In the rows, zero is written as 128.
One turn moves every row onto another: examples first, then more rows asked:
sako: [143 148 115 109 133 147 128 147 147 154 111 126]
maf: [150 136 113 106 158 148 119 142 135 152 137 122]
dodin: [125 142 122 102 137 154  93  98  86 131 125 133]
keli: [100 122 118 125  98 170 136 108 120 115 110 148]
situ: [107 132 147 145 120 143 160 119 157 133 155 134]
lares: [103 134 153 129 129 136 168 131 152 116 139 130]
kug: [140 124 106 141 127  97 133 142  99 132 137  92]
lutas: [110 148 144 147 118 120 153 123 162 131 147 121]
dek: [ 92 106 111 131  94 159 124 110 120 118 127 150]
Puz: [118 135 133 148 119 145 170 122 154 119 147 126]
pidon: [ 94 107 162 137 118 102 107 113 105 138 116 134]
Mup: [134 122 132 142 122  99 139 144  85 122 134  97]
bapu: [112 139 131 152 133 111 157 121 156 128 152 131]
dizop: [155 133 113 110 152 161 112 144 131 145 117 126]
kunof: [137 120 139 145 116  98 132 154 103 133 123  97]
Bopeb: [ 90 105 150 137 127 109 118 104  84 135 115 130]
Bedof: [ 83 121 123 133 102 164 123 107 124 127 127 156]
dama: [145 119 109 106 140 168 124 141 131 159 131 111]
nesab: [142 117 133 151 126 104 116 142 100 111 142  95]
vak: [124 132 113 101 143 140 101  93  84 134 146 128]
zuko: [ 96 107 155 129 116  98 112 120  89 142 126 117]
Mosi: [ 98  94 155 124 131 111 120 103  96 139 106 128]
saf: [ 98 120 134 141  99 169 134  99 135 117 120 144]
rubi: [127 130 106  95 154 152 103 106  94 127 130 135]
tet: [149 139 109 114 147 155 132 136 146 150 107 118]
rap: [153 129 111 145 123 107 140 130  98 135 126  88]
Derar: [126 144 132  96 134 147  95  93  95 120 137 131]

lares turns into nesab
keli turns into pidon
Now these:
rubi turns into saf
lutas turns into kug
dodin turns into Bedof
Puz turns into kunof
dek turns into Mosi
bapu turns into rap
Mup turns into dizop

One turn moves every row onto another: examples first, then more rows asked:
duzir: [ 96 149 140 144 137 131 180 131  89 130 137 118 149 104  94 114 132 123
 129 129 142 104 124  82 122 151 147 129]
vupe: [116 130 149 140 143 122 152 148  99 130 131 128 163 105 121 113 158 113
 137 142 101 120 133  78 124 161 153 133]
sete: [130 125 136 129 128 115 103 126 155  88 105 112 120 141  94 128 136 157
 143 125 131 135 120  89 166 119 131 147]
zemov: [123 152 166 158 125 129 158 120  92 136 137 123 148 105 120 103 139 106
 132 104 107 100 129  88 133 147 129 142]
taga: [147 141 112 143 150 109 118  94 138 109 100 124 122 122 105 117 146 164
 140 111 133 149 132  89 147 111 101 133]
bopul: [115 137 130  87 111 145 129  98 108 150 178 161 142 150 110 109 133 150
 140 107 157 133 109 118 130 133 126 112]
vov: [119 160  91 132 128  82 131 117 117 163 134 123 132 148 133 124 130 109
 127 158 156  94 107 124 100 124 100 134]
ris: [115 142 144  87 120 131 113 129 132 133 165 141 158 143 111 124 145 150
 183 140 133 136  97 114  89 124 130 124]
loso: [139 159 139 120 148 122 126 102 150  94 111 127 131 130 103 103 121 175
 120 136 145 145 144 112 160 126 132 141]
tifov: [126 109 145 116 125 114 146 147 118 124 134 102 133 141 161 170 115 126
 117 131 121 133 125 113 139  88 134  86]
bag: [161 105 139 133 154 120 135  99 149 101 116 147 147 159 143 131 124 103
 139 113 118 104  97  76 130 108 151 114]
Pud: [125 139 142 129 113  97 159 118 119 153 131 108 147 147 145 147 140 130
 106 134 116 141 138 128 135  87  95  83]
gumag: [133 135 106 111 155 114 110 124 111 140 143 140 140 141 172 134 111 128
 108 158 144  95 127 138 111 149 147 142]
tal: [135 154 121 126 131  95 166  80 134 126 120 135 151 179 113  91 161 132
 122 106 146  95 131 104 139 111 127  94]
nat: [109 137 139 133 115 127 156 130 134 121 135 106 153 132 147 151 102 141
 102 148 127 129 140 155 114  91 126 102]
novon: [144 144 151 100 133  92 105 117 103 152 143 113 126 173 149 147 125 103
 125 138 139  84  99 106 134 135 119 138]
lova: [106 133 126 142 156 129 150 114 171 107 125 141 172 168 113 130 138 161
 130 146 127  88 122 126 107 121 155 134]
pavup: [136 139 129 115 121 132 121 128 137 148 169 175 127 126 145  98 122 125
 174 106 128 139  99 107 116 110 121 123]

vov turns into gumag
taga turns into loso
Now these:
ris turns into pavup
tifov turns into Pud
lova turns into bag
vupe turns into zemov

